One turning vector, and how many ticks it has turned:
The counts run from 0 to 300.
[ 14   7 -11  38 -56 -16  33  -8  -6  25 -22 -36  -7  -9  -3 -12   6  29
  -8  14 -40 -42 -38 -34   0 -16 -25 -42  46  26 -18  16  18 -11  13  -3
 -16 -47 -30 -21   4] -> 295
[ 16  -8 -24  42 -15 -18  50 -40 -26 -35 -34   1 -12 -21  48 -27   7  19
   9 -11 -16 -14   4  27 -23  -2 -54  -8  23  37   3 -22  -6 -18  17  -6
  18 -66 -23 -18   0] -> 232
[-14  14   8 -17   9   6 -15  11 -15 -10 -43   7 -67 -22  -8   1  18  60
  14  64 -34   4  16 -11 -29   5 -60  18   7  -4 -23 -46 -50 -39  29 -31
  -3  11  -2   5   7] -> 162
[ 40  11  13 -25   7  13  34 -58 -15 -14 -39  14   1 -17  62 -15  -1  19
  23 -14 -17   2  20  61 -16  -3  19 -34  18  30   3 -20 -12  -6  13 -14
  63 -58  14 -33   2] -> 234
[ 64  17   5  46  14 -43  18  32   9 -15 -34 -26   0   7  47   0  11 -12
 -30   8  11  -8  30   3 -11  19  15 -33  14  63  -6  15 -28   4  18  34
 -23 -25  20 -14 -32] -> 215
[ 63  14   7  46   4 -26  -9  48   5  -8 -41  -9 -19 -11  44  13 -12 -16
 -30  13  22 -11  49  21 -26   2  -8  14  35  45  -5   8 -32  -7  41  37
 -10 -30 -18  -3 -33] -> 214
[ 52  22   5  -3 -16  -5  28  27  -5   4   7 -22 -19 -16 -32 -30  -2 -10
  23  16 -36 -19 -27 -50  -1  25 -77  -9  -9  22 -49  15 -26  22  26  23
 -43  -4 -11  25  11] -> 89
[ -7  14  -9  34   4 -32  32   1 -13   0 -20 -19  12  44 -44 -24 -32 -25
 -14  24   7 -18 -14 -68  -3 -46 -19  11  37 -18 -33 -14 -23  -9  -3  10
  -7 -53  14 -40  -5] -> 118
[  9  14   7  -1 -16   6  55 -30  16  -7 -52  24   2 -16  23 -12  33 -32
 -40  25 -54  23 -13  25 -15 -29   2 -44  56 -25   8 -30  16 -20  -3   4
   3 -32 -22 -29  -1] -> 34
[ 19 -22  -6  15   1 -21  11  43  48 -11 -58 -27  36  32  12 -24 -26  24
  -3  15   2  26  18 -12 -39 -34 -13  11  42 -28 -32 -13  -4 -15  19   7
 -60 -39   9 -54  -8] -> 123
[ 53  26   5  10 -17  48  10  -8 -18  60  31  34 -28 -28   0  26  23   6
  -6  11 -15 -14  36 -34  23 -11   3 -53  16  36 -43  32  19  -3 -14  25
  -8  14  -9 -13 -34] -> 0
[ 42 -14  12 -20 -52 -37  46 -41 -12   8 -14  17 -28  23   6 -25   9 -23
 -23  20 -62   4 -41 -11  14 -16  15 -34  38  39 -21 -14   9  13 -36 -13
  10 -52  -5 -19   3] -> 28
[ 12  14  13 -13   4 -33  -3  31 -31 -10 -42 -34   6 -32  28  -1  14  41
  24  -2  42   4  40  -7 -50   2 -18  20  47 -13   1 -30 -15  10  51 -35
 -29 -26  34 -42 -13] -> 145
[ 17  11 -26  16   1  19  26  26  38   9 -26 -38  -3 -10 -26 -23   4   9
  11  40 -44 -19 -27   9   2 -36 -54 -20  38 -38 -32  10 -26  -9  50   0
 -43 -54 -20  11  14] -> 100
[ 48  34 -13   4 -27   4  17  24  18  -5  16 -28  10 -10  35  28  24  40
  21  18  11 -26 -16   0  34 -18  11 -35  24  21   4  35 -12  -6  49  50
 -26   3  14 -52 -29] -> 278
[ 21  -2 -13 -35 -10 -48  29 -14  14 -50  14  15   6   1  25 -14 -25 -35
 -23  74   3  15 -29 -30  18 -14 -27  -2  17  10  16 -23 -11  24 -33  10
 -20  -2  32 -72 -10] -> 50
[ 38  15  -5  18 -39  -1  -5  36  13   2  16 -18  15 -19  18  29  16  41
  14  15  -3 -53  -1  -2  25 -19 -17  -4  27  -6   4  18 -15  -9  82  44
 -36   4  -7 -45 -29] -> 277
[  9  17  33 -32  -4  -1 -44 -26 -18 -23 -18  53 -18 -15 -13  10  -8 -20
  18  33   5 -55  -9   7 -12  -9 -39  37   7  -3  11 -60 -38  -9  10  20
  40 -24  23 -25  -7] -> 247
[ 36 -14  -6  -3  -9  -8 -13 -16  -4 -24  -3  56 -25 -27  15  -5   1  -6
  32  31  41  -3 -21  60 -20 -15 -69   8 -12  45 -17 -20 -30  25  -7  11
  -5 -31  38  -2  18] -> 242
[ 47  25   3 -48  -3  -1  26  49  -2 -17  -6 -41  -2 -25  12  -2  -6   1
  43 -13 -28 -20   2  -1   2  25  -8  26   7  12 -37  13 -32  34  79  25
 -24  -2  10 -33   3] -> 83
[ 42  -3 -10  -1 -21  10  38 -16 -25 -20  13  27   6 -53 -10 -31  16 -28
  29  15   6 -15  41 -70  20  27 -42 -30 -23  -3 -19 -16  21  42  11   3
 -31  -1   6 -48  -3] -> 67
[ 49 -10  -8  21  40 -10  28  29  16   6   1  17  -5   6 -18  -5  54  -6
  39  32   2  -3 -23  31  18   2 -32 -42  -8  30 -26 -22 -71   0  19 -14
 -26  46  38 -26  26] -> 175
[ 36 -24   6  40   6   1  44   6 -31  13 -26   5  26  40   2 -18  -4  -8
  -5  -6  29  16  43 -57 -36   4  -8 -49   1  -8 -39  -9   5   8 -23 -12
 -38 -45  26 -52  -7] -> 130
[ 25  -6  -2 -37 -40 -18  -6  11  13  16 -22 -37 -27   9 -41 -22  -8  16
  29  25 -67 -36 -33 -35  15  14 -15  27   1 -13 -58 -12 -28  23  43  -9
  -3 -45   6   7  31] -> 94
[ 34  24  25 -43   8  63  22 -30 -12 -13  31  48  24   9  24  12 -17  42
  49  -7  -9 -17  15   0  -3 -12 -28  -2  13   8  -5   1  -8 -39 -33  41
  33 -31   5 -53  -5] -> 257
[ 62   0  36 -13  46  18 -21  30  34  28   8   0  37  23  16  -1  18  46
   3  13 -39 -14  24   5  21 -40   3  -2  57  -6 -13 -12 -39 -70 -26 -10
 -10  15 -17 -11 -16] -> 189
[ 39  -5   3  19  -5  -2  41 -54 -13 -38 -33   4  -4 -13  69 -36  23  15
   5  -8 -22 -10   9  30 -24  -2 -15 -30  23  32  15 -27   2 -24  11 -14
  47 -61   7 -32   0] -> 233
[ 56  58  10  -5 -23  31  35  -1 -10  21  38 -14  16  -8  20  36   6  40
   8   3  12 -12  -3 -17  25 -32  20 -34  28  28  -9  52 -14  -5  24  59
  -2   2 -13 -45 -29] -> 279
[ 69 -17   4  29  38  16  53  30   4  24   1  11  30  47   9  -5  12  11
  20 -10 -22 -25  39 -25  50  -4  14 -36  22  20 -25   0 -26 -34 -34  -3
 -18 -15   7 -39 -26] -> 193
[ 27  -1  23 -29  -2 -21 -24  21   2  13 -10 -17   3  49 -31   0 -35 -11
 -17  46  21 -25 -26 -20 -11 -47   0  29  51 -26 -30  -8 -34  14 -18 -16
 -19 -64  44  -3  -2] -> 116
[ 17   4 -37 -41 -34 -23   0  -5   4 -28  12  -6 -21 -46  18  -8  14  10
  23  56 -17 -16  14 -45  37  18 -23  -5 -19  -9 -30 -20 -14  41  66 -13
 -17  -3  33 -46  -6] -> 72
[ 52  27  -1  15   5 -23 -19  38  -1   7 -37  -5 -11 -18  31  16 -24   2
 -15   9  28  15  52  36 -10 -24  31  23  49  33 -26  10 -30  -8  26  35
   5 -38 -22  -4 -35] -> 213
[ 40   7  53 -10 -29 -17   6  52 -24  56 -30  11 -40 -12  -3  31 -11 -41
  -4 -21 -41  -5   8  29 -22  -9  11  21  58  29 -27  -2  -5   9  29  45
 -10 -18 -26 -11 -12] -> 19
[ 11  13  17 -72  -2  31   3  -3  16 -31 -29  30  27 -49  23 -19 -37  23
  24   3 -10  37  40  -5   0  -9  -6  17  30 -25 -10 -21  11 -12 -12   9
  -8  -4 -18 -74  -9] -> 58
[ 17   3  25 -30  30  34  13   1 -24   0  -7  -8 -21 -23  22   3  39  63
  43  19 -17 -21   9  40 -11  -2 -36   4  46 -16   0 -28 -43 -33   7 -69
 -13 -23   8   5  17] -> 167
[ 40  -3  16  -5  -8   9  22 -16 -27  22 -28  19  26  22  -3 -18   4  11
   5   1  35  38  52 -49 -34   0  32 -45   3   5 -44 -11   3  18 -33 -25
 -21 -43  44 -42  -2] -> 131
[  7  15  36 -58  -4 -11 -12  -4  -4 -46 -28  24  -3 -31   1  -1 -29 -16
  -1  37 -11 -21  14 -25   9   9 -22  41  47 -31  25 -32  14  -1 -48  -7
 -19 -43  18 -43 -27] -> 53
[ 27  -1   1 -59 -41  10 -28 -22 -22   3  13  26 -15 -68  -7  -8   1 -10
  31  35   8   3  50 -32  22  -8 -37  28  -9 -38 -35 -37   6  37  37 -13
  -2  -5 -21 -22  -5] -> 70
[ 18  17  15 -70   5   4  30 -27  22 -32 -27  15  45 -30  24 -32  -7   1
  21  -4 -24  22  20 -26  -3   6   9  -7  32 -25   8 -32  28 -11 -28  11
  -4   2  -1 -84 -19] -> 57
[  7 -17 -15  28  39  13  72  15 -46  -3   3  -5 -28  -6   2  -1  25  46
  50   9  -9 -24  11  29   5  -7 -45  -4  22  24 -23 -27 -48  -9  31 -28
  -4  -1   0 -22  19] -> 169
[ 71  38  46 -24 -54 -17   3 -18 -13  64   4  -6  28  -8 -13  -2  13   7
  15 -20  -9 -21 -24 -45   4   5  28 -35  11  40 -18  12  -2  19  -1  32
  -5  10 -13 -42   2] -> 285
[ 62  30  12   5   1 -40  -2 -17   0  20 -27 -12  33  -5  49 -12  24  -3
 -22 -12   6   7  39   7  -2 -30  51 -22  55  19   4  -9 -15 -32  26  -1
  28 -11 -20 -21 -40] -> 211
[ 66   3  32  -4 -30  33 -38   0 -22  72  18  40 -21 -36  -9  27  32  -8
   5  12 -19 -40  28 -26  25   4   1 -39  29  11 -26  17  20   6 -15  -4
 -22 -11  -2  13 -22] -> 1
[ 30 -16  -1  20   2   6  20  -2  19 -39 -67  23 -20 -15  44   8  17  -9
  14  17  -2 -24   4  68 -36  24 -29 -12 -11  30   4 -25 -31   4  46  16
   9 -33  33 -28  10] -> 237
[ 42 -20  13  -9  17  31  38  33  -7  28 -20 -18   2  19 -28   4 -14 -12
  34  -2  -8 -37 -12  41  -1 -30  -1   6  43 -33 -42  16 -33  33  33 -18
 -22 -74  23  -2  22] -> 105
